(in the rows, 128 means zero)
Turns, then the turns between two rows, first turn first; the first pair answered
turn J_592:
[129 104 101 144 111 146 110 113 138 166 103 116 105 129 135 151 124 150
 143 113 136 126  88 111 132] |-> [133 127  95 138 141 157 125 125 136 138 138 126  85 123 114 175 118 147
 172 134 135 133 130 119 119]
[131 106 105 120 144 131 147 100 140 127 112 122 131 127 133 137 136 136
 134 127 120 103 136 139 131] |-> [134 106 100 117 142 131 146 101 128 124 106 123 127 130 125 151 137 131
 132 130 118 105 149 137 136]
[101 100 138  98 115 110 157 147 134 115 111 134 123 143 134 136 114 173
 138 143 124 154 137 138  78] |-> [ 94  96 140 101 107 109 157 144 136 126 103 132 128 155 137 123 114 173
 131 138 124 145 128 132  81]
[140 154 143 149  71 105  99 103 133 151 136  88 152  99 153 112 117 118
 112 105 192 130 106  93 158] |-> [152 190 124 128 125 126 131 130 117  96 185 118 110  99 122 147  96 113
 155 131 179 146 180 108 143]
turn J_659:
[ 92 100 161 141 164 132 123 151 150 143 157 127 120 131 138 120 116 144
 144 159 118 137 142 144 113] |-> [ 99 131 162 141 124 119 114 126 129 153 159 112 146 130 159 111 130 126
 133 137 160 142  98 126 134]
[146 141 129 123 126 141 140 119 144 129 166 100 123 105 110 141 113 144
 146 141 101 134 162 142 102] |-> [147 148 137 130 114 136 135 104 150 145 164  84 138  96 119 130 118 139
 135 134 129 132 132 135 105]
[133 106 164 167 151 107 120 174 177 131 131 141  90 120 166 147 129 124
 107 129 157 133  84 151 120] |-> [145 148 163 159 119  97 114 173 133 124 135 140  99 130 166 160 125 112
 102 110 160 129  84 145 146]
turn J_918:
[117  90 123 132 139 136 127 178 115 125  97 142 140 158 131 136 109 128
 124 126  84 123 142 157 101] |-> [115  87 124 129 132 131 132 166 115 133  92 140 150 158 132 132 112 123
 119 124  86 119 134 156  97]
[113  65 125 122 153 141 146 144 155 136 107 144 133 145 132 116 126 153
 116 156  91 110 144 141  92] |-> [109  65 128 126 127 131 134 131 148 155  92 129 143 149 143 108 139 145
 105 145 100 106 111 128 104]
[117 122 116 104 128 119 131 147  92 138 131 126 147 134 134 119 116 117
 126 125 109 117 134 128 109] |-> [116 111 120 101 133 116 130 152  98 140 128 129 142 136 132 121 116 122
 128 123 114 113 128 132 104]

Each pair is two turns apart.
[139 151 117 125 112 140 131 135  98 104 140 118 138 124 131 152 118 115
 135 137 133 127 137 126 131] |-> [125 117 128 137 122 138 126 119 142 130 133 108 139 100 146 134 135 126
 138 140 155 124 116 126 118] -> J_659, J_659
[146 115 140 167 142 133 125  88 153 124 151 104 138  90 117 118 120 143
 129 138 123 134 143 117 100] |-> [160 148 127 145 123 129 134 111  97  94 153 128 127 117 103 145 104 129
 131 130 102 136 160 116 122] -> J_659, J_659
[137 100 125 140 124 121 124 109  99 119 114 160 153 127 148 124 116 120
 115  88 128 119 111 134 145] |-> [127  76 123 139 150 131 127 107 127 122 119 159 148 118 154 118 117 130
 122 103 118 116 125 140 127] -> J_659, J_659
[ 93  57 123 122 160 134 134 156 160 154 154 104 112 123 133 132 107 137
 109 109 123 135 148 159 143] |-> [119 112 112 105 122 126 128 163  84 131 160 113 116 151 130 154  98 119
 109  81 126 138 149 150 186] -> J_659, J_659
[125 117 140 131 138 146 150 120 131 102 126 158 109 126 104 161 125 119
 133 141  79 103 160 106  83] |-> [142 163 154 135  76 131 126  87  97 130 129 124 144 124 122 151 138  98
 126 101 138 109 106  81 135] -> J_659, J_659
[134 210 101 161 106 140 156 110  91  94 179 122  96 117 135 152 109 117
 169 152 194 165 171 118 157] |-> [109 148 122 183 140 151 156  93 170 127 170  95 105  79 150 118 130 140
 173 167 212 158 154 123 119] -> J_659, J_659
[128 143 125 167 186 143 135 125 158 117 193 112 122  94 120 124 114 129
 163 135 151 162 132 125 117] |-> [142 180 118 150 163 137 136 142 108  99 197 120 123 114 112 141  98 121
 162 124 136 163 141 119 148] -> J_659, J_659
[134 145 124 146 137 146 157 149  97 114 144 129 107 113 130 112 123 130
 127 142 131 121 154 128 142] |-> [127 149 127 149 125 139 151 134 116 130 143 115 121 103 142 108 142 131
 120 135 154 118 122 123 146] -> J_659, J_659
[122 132 130 141 107 112 123  99 122 180 124  90 162 126 149 104 138 162
 150  97 195 143  87 129 156] |-> [113  92 110 117 178 134 154 150 140 133 116 142 108 138  98 132 115 172
 164 144 104 135 181 162  99] -> J_659, J_659
[125 126 173 121 155 145  98  91 182 109 187  93 134  83 121 138 167 139
 160 135 189 127 103 149 129] |-> [139 155 155  99 164 146 117 134 121  54 192 133 101 118  88 175 142 128
 174 140 137 133 170 162 131] -> J_659, J_659
[112 135 106 115 132 105 129 126 116  96 150 156 139 133  97 156 166 122
 116  96 137 124 133 102 130] |-> [107 117 116 129 142 101 124 109 150 111 143 135 142 117 111 138 176 130
 116  98 158 127 121  90 116] -> J_659, J_659
[129 150  95 122 152 119 146 113 132  72 177 161 120 126  97 167 129 106
 138 149 165 104 186 122 165] |-> [126 148 110 145 128 105 126  76 162 110 178 127 145 102 122 141 151 110
 132 129 217 102 132 104 165] -> J_659, J_659
[126 137 132 107 105 125 110 132 103 154  97 118 142 142 139 120 129 109
 114 108 120 117 107 126 145] |-> [108  96 141 114 148 133 121 138 149 150 102 125 128 131 139 119 132 128
 122 127 103 116 124 137 105] -> J_659, J_659
[104 119 125 145 161 111 140 126 184 157  85 135 129 113 119 109 152 163
  83 128 115 106 122 151 110] |-> [126 180 109 113 127 101 142 150  95 118  93 165 127 151 103 134 139 135
  88 110 100 109 149 153 149] -> J_659, J_659
[130 154 124 110  98 118 127 122 107 132 133 147 129 147 136 138 128 108
 133 113 108 126 114 137 143] |-> [113 117 135 119 128 127 120 109 167 153 136 131 122 120 141 114 139 122
 131 127 110 127 106 138 116] -> J_659, J_659
[138 148 161 152 112 122 101 102 128 156 138  91 160 135 138 141 154 120
 114 111 160 135 114 106 154] |-> [127 105 152 137 177 136 122 140 159 125 138 120 122 139 101 155 134 133
 127 148 103 120 179 123 105] -> J_659, J_659
[121 159 118 101 181 140 131 184 108 106 171 113 101 113 122 135 115 119
 147 148 123 161 169 131 124] |-> [122 185 130 118 143 123 111 149 109 140 179  81 125 101 152 113 130 110
 135 124 180 171 111 111 155] -> J_659, J_659
[156 157 181  63  26 107 134 110 126 153  95 115 128 136 120  93 137 113
 133 109 121  87 131 140 128] |-> [132  99 184  69  79 128 145 122 184 155  91 125 110 120 108  87 138 130
 138 136  90  78 150 158  82] -> J_659, J_659
[127 134 120 131  86 122 116 126 130 154 119 120 144 128 155 119 142 127
 115 113 146 129  93 124 144] |-> [112  95 121 128 139 144 123 152 162 136 117 148 110 127 135 131 139 146
 122 144  95 115 145 145 102] -> J_659, J_659
[119 124 122 150 142 134 113 126 151 165 147 107 130 100 152  95 145 130
 142 136 160 135 119 130  97] |-> [140 178 109 131 125 130 120 141  82 126 165 125 118 130 135 128 120 106
 154 124 156 147 146 134 130] -> J_659, J_918
[113 118 135 142  99 145 171 157 139 147 103 121 201 111 187 118 152 152
 127  88 164 113 115 148 123] |-> [115 108 121 128 126 158 195 197 128 107 104 159 177 128 159 145 133 151
 136 109 115 116 170 163 107] -> J_659, J_659
[153 140 137 111 165 123 151 157 168  78  99 168  91 157 121 144 116 110
 126 111  71 142 167 145 128] |-> [157 179 159 124  95  92 118 114 160 124  99 122 137 141 161 126 137  93
 118  74 159 150  82 117 177] -> J_659, J_659
[128 117 128 121 114 113 109 125 125 133 117 124 137 143 137 114 122 129
 133 126 151 120 100 138 126] |-> [126 105 127 122 135 127 114 142 133 122 116 138 125 146 127 121 115 136
 138 131 120 119 117 147 113] -> J_659, J_659
[130  84 145  90  93  96  85 125 122 150 119 159 178 127 174 159 104 123
 110 124 124  93 116 137 132] |-> [126  70 142  82 117 104  98 137 139 146 116 171 166 124 166 160 100 128
 115 135 100  89 136 142 118] -> J_659, J_659
[112  79 132  96 133 145 147 134 165 138 129 141  97 130 108 165 121 133
 116 148 124 106 166 138  76] |-> [132 143 130  84  70 127 139 126  83 140 133 125 123 153 122 175 115 100
 115 102 154 118 124 113 139] -> J_659, J_659
[144 194 145 130  71 100 107 113  87 137 166 108 162 127 151 143 139 103
 124 109 197 131  91 117 191] |-> [103  72 143 144 193 139 130 132 222 140 163 127 116  92 130 132 141 149
 140 172 129 123 154 153  77] -> J_659, J_659
